Z: 4 groups of rows, each row roughly a mix of its group's hidden directions:
Z (88 x 10):
[[-12 -11  -7   9  19  10  -6  20  -9   1]
 [ -6   2 -14   4  -2 -23   2   5  22   7]
 [-12   8  16  12 -12   3  -7  17 -16  -2]
 [ 15  10 -15  14  -4   9 -13 -12   5  14]
 [  5   7  26  19   1  -6  11  -1 -10  -2]
 [ -4  -7   4  10   0  -3  25 -23   0   6]
 [ 14  11 -14   6  -6  22 -12  -5   5  10]
 [  9   6  14  11  -8  12  16  14 -16  -1]
 [  1  10  28   0   2  18   5   4  -4  -9]
 [ 15  12  -2  15  -3  22 -11  -5   4  11]
 [  3 -10   3  22   7  -9 -20 -15   0   5]
 [  4   9 -25  -4   3 -14   8  18   3   3]
 [ -3 -18  11  12  22   9 -11  -5   0  -7]
 [ -7  10  19 -11 -10  12   9  -7  -4 -19]
 [ -9  -8 -24 -15  -1 -20  -3  -6   4  -1]
 [  0  24   0  -9 -23  -7  -1  -4 -10   2]
 [ -1  15 -14 -17  -5  -2  15  19  -1  -3]
 [ -4  15 -10 -17   3   3  12  21  -6  -8]
 [  4  10 -15  15  -3 -26  -5  -7   5  -6]
 [ 16   1  17 -17  -5  12   7   6  -1 -17]
 [  3  18   2  -8   2   7 -15 -24   9  -5]
 [ 10  17  16  12   1  21  -7  -9   3   2]
 [ -5 -16 -15  -7  12  -8  15 -14   8  11]
 [ 16  15   1   2  -9  -1 -24  10   3 -10]
 [ 12 -25  -6  -6 -13   5  10   6   9 -10]
 [ 20  12   1 -11   0  10 -13   6   8 -18]
 [ -1  20 -17   2   7 -16  -4  12  -8 -11]
 [  5   7   7  19   9  -3 -15 -19  10  10]
 [ -5   6  11  -3  -3   1  -3  28 -10 -17]
 [  4   1 -11 -11   3  -9 -21  24   3  -5]
 [-18  -6   6  -3   7  22   5  -7  -9  16]
 [  5 -10   1 -25  14   2  -5  -2  -5  19]
 [ -9   9  19 -14  -3  18   1   2 -14 -10]
 [ -5  11   4 -27  -5  14   2  -1  -2 -17]
 [ -3 -20  16  10  16  13  -9  -8   0  -5]
 [  8  14  14  10   6  18 -14 -13   9   3]
 [ -5 -10   5   2  25  13 -14  11 -12   0]
 [  1  10  14   8 -11  -6  -2  21  -9 -18]
 [ -1 -21  19  10   7  11  -5 -15   6  -2]
 [-11  28  10   9   6  -7   0  -6  -4  12]
 [  5  17 -14  -5 -19 -13  -2   4  -4  16]
 [  3  13  24   5   8  16 -10 -11   7  -4]
 [ 10  -8 -12  -8  10  -3  15 -21  15   0]
 [ 17 -10   3 -12 -21   0  16  -7  10   2]
 [  4 -22 -11   6  21   1   1  11   9   8]
 [ -6   3   3  26 -12   9  15  11  -1  -7]
 [ 11  14   4  14 -16 -10 -21   7  -2  -3]
 [  4  -1  10  -1 -26  -1   5 -19   8   9]
 [  3   9  10  -2   9  10 -11   7  -8 -28]
 [  5  10 -19  -7 -13 -13  18   8  11   2]
 [  3   4  11  -6   6  26  13 -17   1  -4]
 [-12 -14  17   8  14 -21   3   1   3   0]
 [-11 -11  -5 -10  -2 -26  14   5  -8  -8]
 [ 15  16   7  14  -4  23  -5  -4  -1   6]
 [  0  12  -6  -7   5 -13 -22 -21  -2  -4]
 [  2  20  -8 -14 -22  -6   8   5  -4   7]
 [  1  17 -15 -13  -8  -3   1  18 -11  13]
 [  1  15  23  -7   3  20  -4  -6   2 -11]
 [ 14  -1  -1 -11 -19 -13   8 -10  18  -5]
 [ -1 -20  17  13  10   8  -9 -16   5  -3]
 [ -8  10  14   4  -8  11 -15  19 -14  -2]
 [-11   2  11  21 -15 -15   3   9 -13   2]
 [ -1  -7   8 -13  20  13  -1  16 -11  11]
 [  0  14   6   0 -11 -10  16  -7   8  23]
 [ -9   1   1  -4  22   7 -17  -2 -19   9]
 [  1   3  -2   5  11   9 -23 -15  18   8]
 [ -7  23  16  11   4  10   0  -4 -17   0]
 [ -7  -9 -13 -10  16 -13  -4  14  13  14]
 [  6   7  23  13   4  23  -2   4   1   2]
 [  2  -3 -28   0  -2 -17  -8 -11   5   8]
 [ 14   0 -13   8  -6 -27  -5  -5  11  -1]
 [ -7   8  27  -2  12   5  -8 -13   9  -9]
 [-11   8  -6   1  15  -7 -20 -15 -11  11]
 [ 13  -1  -8   1  -3 -27   6   6   9 -16]
 [ -4  14   2   4   8  -7   2  23  15 -17]
 [  7  14  10 -11   6   3 -15 -10  -9 -21]
 [  2   0  10  12  -5  -2  25 -22   1  -4]
 [  7  -5 -13 -21  16  14  -3  -8  12   3]
 [  6 -10  11   3  -7  23   6  -6 -21  -2]
 [ 10  -1 -17  -4   0 -19 -20  11   9   1]
 [ -5 -16  11   7  24  13 -11   1  -5  -5]
 [ 15 -10   1 -22  -3  -4   4  10  16 -12]
 [ -1 -22  -3  -9  16  14  -6  13 -11   5]
 [ 10  -5  -6 -19  -6 -17   5  -1  22   5]
 [  9 -11  -6 -19  -7 -11   7  -7  13  17]
 [ -9  18   5  25  -7   3  -1  -6  -8 -12]
 [ -7  -1   5 -20  13  24   4  10  -3  -8]
 [  6   6  14  -3   2  22  17 -14   0 -11]]

the one row of each list that fits no group (the others fit one group, some only roughly):
    j_328: [  4  -8 -14  20  17 -16 -12   0   5   1]
    j_307: [-10  -8   1   8  11  16  -2   2 -19  20]
    j_517: [ 16   0  11  -9 -19   5   8 -20  -4  -3]
    j_111: [  7   9  15  21 -16  -1   9 -14  -2  -3]
    j_829: [ -1 -24   9  -3  14  18  -3   6   3  12]
    j_863: [  0  14  14   7   4  15  -8 -12 -19 -12]
    j_783: [ -1  11  28  -2  -1   0  11  -2 -10 -15]
    j_478: [  6  11   6 -10 -12  -7  -2 -28  -1  11]
    j_87: [-13 -26  -4   9  15   3   9   9  -2  -2]
    j_58: [ -8 -20 -21  12  -6  -8  -2  -4   6  13]
    j_771: [ 9  1 11 26  8 10 -9 -2  7 13]
 => j_87
    j_101: [  0  10  18  13   8  23  -3   3 -11   6]
    j_886: [ 17   8   3  11 -11  -3   3 -26  10   0]
    j_855: [ -1  -5  13  20  12 -20  -2 -11   1   8]
    j_275: [ -3  25  -7 -10  -3  -4  -7  14 -18  -3]
    j_400: [ -7  21   7  -9  -1   7 -10  10 -22  -4]
    j_340: [  4 -21   5  11   8   2  10  -8  21  -9]
    j_410: [  7 -10 -13  -9  -5 -10 -15 -19   4 -15]
    j_220: [-14  -2  -7  11  10  -1  -1  -3 -10  28]
    j_274: [  1   9  11 -15  -5  26   3  10  -5 -11]
    j_640: [ -3 -21   2  17  13  -9  -4  10   7  15]
    j_659: [ -1  -5 -13   8  -5 -12 -16  -9   2  24]
    j_375: [  8   0  -2  -1 -20  -9   5 -26   4   9]
    j_966: [ -9  -8 -12  -4  23  -6 -14  15   7  -5]
 => j_101
    j_675: [  2 -17 -18   8 -10  -9 -11 -17   7  -6]
    j_639: [  8  -8 -11  -2 -16  -8  15  -5  17  16]
    j_429: [ -9  21  10 -10  -2   9  -1   5 -14 -18]
    j_464: [ -9 -11   5  -3  10   3   5  31  -6  -2]
    j_927: [-10  13  -2 -10  21 -12  -8  14  10   7]
    j_130: [-15 -13 -12  13  13   6  -8   2 -12  15]
    j_723: [  1  14  20  10 -11  14  16  -3 -11   1]
    j_18: [  2 -16 -10  13  21  -7   5   2  14 -12]
    j_678: [ -8  28   0  14  -4  -9  -6  -8   5 -10]
    j_830: [  0   5  17  15  14  -2 -13 -18  10   4]
 => j_464
    j_845: [ -6  -5 -11  19  16   5 -17  11 -10   7]
    j_106: [  6  10  10  13 -23   4  14 -14  -2  -6]
    j_708: [-17  -9  -7  -3   0 -12 -12  24  -7   8]
    j_729: [  7  -7 -19   0  -5 -12  17   3  20   6]
    j_467: [  8 -14 -11 -15  -6  -6 -12 -23  -3  -1]
    j_52: [ -5 -21 -18  -2  13  -4  -7  16   9   0]
    j_660: [-18 -15  -8 -13  13  -4  12  16  -5   2]
    j_964: [ -4  -9   4   7  25   4   2   3   7 -22]
    j_142: [  0  11   5 -21 -10  10  11   5 -11 -18]
    j_624: [ 19   2 -18  -1  -2 -15 -16  -1  14   1]
    j_876: [ -2   5   9   8  -6  21  -2 -22  -5  15]
 => j_845
    j_581: [ -5  -7  13  11  17   4 -17  -6  18   8]
    j_493: [  5  14   2   8   7   6 -19 -23  12   5]
    j_165: [-17  -2  -4  18  18   7  -4  11 -10  11]
    j_969: [  2   6   8 -15  -3  29  -4   8   2  -8]
    j_74: [ 25   8  -6   3  -6 -12  -6 -10  14 -11]
    j_219: [ -2  10  13   0  13  16 -11  -1 -22  -9]
    j_611: [  1   7 -18 -24 -13  11   3   3  -4  -9]
    j_373: [  5  18  -5 -17 -13  -2   8  -8 -14 -15]
    j_939: [  1 -27  -7 -11   9   2   4  15   3  12]
    j_726: [ -3  11  15   3  13  17  -3  12 -16 -12]
    j_618: [ -3   7   0 -23 -12   2  15   8 -12 -15]
    j_63: [ -3  -1  12   5   9  23   2  13 -20  -5]
    j_524: [ -4  19  -1 -25 -10  -1   3  -3 -15  -6]
    j_175: [ -3  -5  11  16  14   2 -23  -9 -11  -3]
    j_227: [-12  12   7  11  18   7   0  22  -5  -3]
 => j_524
    j_229: [ -4   8  -5   5  -9 -15   4 -20   4  22]
    j_941: [ -4 -15 -24   1   5  -4 -13  -2  14  11]
    j_851: [  9  11   3  22  -1 -10 -15 -15   9  -6]
    j_743: [ -7   7  11  11  11  -2 -21  -8 -17 -11]
    j_596: [ 15  -6 -17  -4   4 -20   2  -9  17  -3]
    j_237: [  6  13  16  22 -17  -1   3 -11  -5  -3]
    j_338: [  9  19  13  -3 -13   2  -5 -20  -6 -11]
    j_839: [-5  2 12 -1 14 12 13 23 -7 10]
    j_511: [ 14 -10   4 -13  -5  13  -7  -3  -7 -25]
    j_496: [-13 -17   8   9  18  -9 -11  -2  14   5]
    j_244: [-16 -14  -4  -8  13  11  15  -9  -3  14]
    j_290: [14  9  4 12 -7 28  0  8 -4  6]
 => j_851
    j_872: [ -2 -23   0   1   5  18  10  17  -9   7]
    j_292: [  2  -4 -23 -15 -13  11   6  16  -6   0]
    j_630: [-16 -12   4  -1   5  -8  28   7  -5  -5]
    j_533: [ -5 -12   6  17  11  -9 -12 -23   2   2]
    j_369: [ -8  22   3 -12  -5   3  10   6 -10 -20]
    j_235: [ -7  26  -1   9   0 -19  -5 -12   6   3]
    j_520: [  2  13  -6 -20 -15   6  12  -2 -11 -15]
    j_888: [ 13   0  -5  15  -9 -20   3 -19  10   3]
    j_642: [ -3  -5   2  19  21  -5 -10  -5   1 -19]
    j_196: [  2  -7 -17   5  -8 -25  13   3 -11   4]
 => j_533
    j_715: [  8   9  -3 -13  -5 -19  -4  -1  21 -14]
    j_36: [ -5  11  17  13  -2  15  16   6 -12  11]
    j_739: [  5  18   8  -9  -6  26  -2  -6  -3 -10]
    j_257: [ -7   9   5   1  -7  27 -12   6 -16   1]
    j_881: [  2  12  -1   0 -12 -18  -1 -23  10  13]
    j_794: [ -5  -6  -9  16  -6 -17  -2 -15   2  21]
    j_890: [  3   0   5  16  -9 -25  16   1  -2 -10]
    j_286: [ -2   6  12 -11   3  13   8  19  -7 -21]
    j_651: [ -5  27  10  17 -11  -2   4 -10  -4  -4]
    j_374: [ -9   8  11 -17   5  19   1  12 -17  -3]
    j_392: [-18  -1 -14   8  17 -10  -7   7   1  18]
    j_757: [  3  15  -2 -17 -15   5  13   2 -13 -16]
    j_604: [-14  18   6  27  -1   0   7  -4  -5   6]
 => j_257
    j_434: [ -2 -12  -7  14   3 -30   4  -6   0   7]
    j_248: [  7 -16  -4  13  -3  -8   9 -13  23   0]
    j_825: [  1  12   7 -14 -27   6   4  -6  -6  11]
    j_476: [ -4  -5  11 -19  -3  22  17   4   3  -5]
    j_452: [  4  16  12  11 -11  14 -22   0  -6   2]
    j_326: [ -9   7  13 -18  -3  -6  13  -1 -13 -20]
    j_862: [  1  22  12   6 -11   6  -2 -19 -13  -6]
    j_977: [  5  19   7 -19   4 -13  -8 -16   4   8]
    j_963: [  6   0   2  11 -21  -9  -5 -19   6  16]
    j_259: [  6 -22  -2  17   6  -4  -8 -11  12  14]
    j_971: [ 15   6  -8 -10   3  17 -19 -13  10   5]
    j_195: [  1   8 -11  -8 -22 -18   3  -8  13   8]
 => j_195
    j_978: [ -6   5   8 -23  -4  20   3   9  -3 -14]
    j_65: [-16 -10  -3 -11   2 -20  -3  18  -2 -13]
    j_748: [ -5 -17  16  -4  15  23  -3   4  -6   1]
    j_668: [  0 -11   9  25  11 -14  -3  -1   4  13]
    j_635: [  3  -2   0 -13  12   4 -22  -3  -6 -23]
    j_643: [  4   4   3 -13 -26   4   9  -2   1  19]
    j_260: [  2   2 -11  -9   7 -16 -11   9  20 -16]
    j_212: [ -5  12 -10  -5   5 -19 -15 -19   4   9]
    j_178: [ -3  27  -6  -8 -11  -9  -2   7 -17  -3]
    j_823: [  4   6   7  11 -22   7  11 -17 -10   8]
    j_689: [ 23   3  -9  -2   1  -8   0 -19  17  -6]
 => j_65
    j_761: [ 6  2 16 28  8 -8 -4 -8  2 10]
    j_437: [  6  -6 -17  -8  -8  -5  18  10  15  14]
    j_443: [ 11   3  14 -23  11   9  -9   1  -8 -11]
    j_759: [ -1  10  -9 -13 -11  -2  26  11   8  -6]
    j_990: [ -8  -1  -7  -5  -2  -8 -18  28  -7   3]
    j_145: [-17  11   4  19  13   7  -1   5 -15  10]
    j_760: [ 21  17   0   5 -16  13   0  -9   3 -10]
    j_152: [  1  -2 -13 -14   9   8  17  23   6  -2]
    j_266: [ -1  27  -4 -10 -14 -11   1   2 -10 -11]
    j_824: [ -8  12  12   4  11   5 -17   0 -17 -17]
    j_563: [ -2 -11 -29 -10  -8 -13   4   7  -3   3]
 => j_760
    j_703: [ -2 -19 -15  -9 -15  -5  21   5  -5   2]
    j_902: [-15 -14  -3  -9  10  -4  26   4  -4  -3]
    j_868: [  8  -2 -24  -3  -1 -10   7  16   7  16]
    j_728: [ -5   7  20 -16 -15  17   7  -5  -7  -5]
    j_921: [  7  15 -14 -10  -1  12 -17 -17   9   1]
    j_348: [ -2  -3   9   6   7  24  -3  11 -20  -9]
    j_353: [-16  -4  11 -10   7  16  16  11 -11  -7]
    j_754: [ -5  -3   6 -17  10  21  20  -4   1  -8]
    j_610: [ 13  -6 -18 -11   6 -20   2   5  13 -10]
    j_24: [  9  24  10   6  -7  -3   1 -20  -7  -7]
    j_912: [  2  -9 -11  17   9  -2 -16  -6  14  17]
    j_211: [  1   9  14   2   5  20   0   9 -18 -16]
    j_776: [-17  11  -8   7  19 -11 -12   2  -1  14]
    j_449: [  6  15  -4  -9  -5 -21  -6 -15  16   2]
 => j_703
    j_186: [ -1  -6   9  16   9  -1 -26 -11 -10   6]
    j_355: [ -4 -15  -9  14   5 -27   0  -1   2   9]
    j_164: [ 12  15  11  -3 -18  -1   0 -16   2 -16]
    j_426: [ -8  17  17  -2  -2   5 -11  -6 -18 -15]
    j_555: [ 10  -3   6  10 -26   7  15  -9   1  -9]
    j_565: [-17   3 -12   6  18  -9 -14  -2  -5  16]
    j_792: [-14 -22  -1  -7   7 -18   7  14   1  -1]
    j_457: [  9  -4 -19   0  -2 -21 -16  -3  11   9]
    j_822: [-17   7   0 -18   8   6   6  19  -8 -13]
    j_854: [ -9  19  10  22  -7   6   9  -4 -12   6]
    j_576: [ -1  13   3 -18  -2  27  -6  -2   2 -11]
    j_767: [ 16   3  -1  13  -8 -14   7 -23  10   0]
 => j_822
    j_986: [ -5  -4  10  12  21   3 -16  -2 -12 -15]
    j_194: [  9 -11  -5   5  -9  -6  -6  -5   5  30]
    j_144: [  8  -7  10   6  -8  23   5   8 -14 -17]
    j_397: [  0  27  -8  -8 -17 -11   5   4  -6  -7]
    j_404: [ -4 -13  -6  15  10 -24  -7  -6   7  11]
    j_515: [  2  21   1  -8  -3 -22  -6 -10  16  -2]
    j_103: [  0  16  -5   0  -8 -23   3  -9  19   7]
    j_480: [ -4  11   9 -17  -5  16  -3  12 -18   9]
    j_422: [ 12  14  -6   3 -18  -2  16   1 -19  -4]
    j_880: [ -2  -2  21  15  16   5 -13  -7  13   6]
    j_797: [  1 -16  16   3   5  18 -14  -6  -9  14]
    j_573: [  4  -7 -13  15  10 -18   5  -5  17 -13]
    j_710: [-10   7  19   5  -3  25   3  -5 -12   4]
    j_83: [-13   1 -20  -3  10 -15   0  20   6   4]
 => j_83
    j_386: [ -9 -21 -19  -2   5 -14  -4   9   7   9]
    j_589: [  4  14  14  -5   2  28 -11  -4   6  -3]
    j_312: [ -6  -1 -10  -4   1 -32   4 -11  -5  -4]
    j_264: [ -6   9   4 -24   6  19   6   6 -11  -9]
    j_246: [ 10  -3   0   6 -28  -3  13 -15   7  -5]
    j_136: [  4 -28   0   7  13   7  -2   0  10  15]
    j_663: [  3   0 -23   8  13 -20   4   9  10  -6]
    j_187: [ -1 -22   4  -5  18  17   2   9   5  11]
    j_372: [ -4 -15   0  -3  14  11   8  27  -1   7]
    j_922: [ -6   7   7  11   9  16 -12  -4 -22 -10]
 => j_264
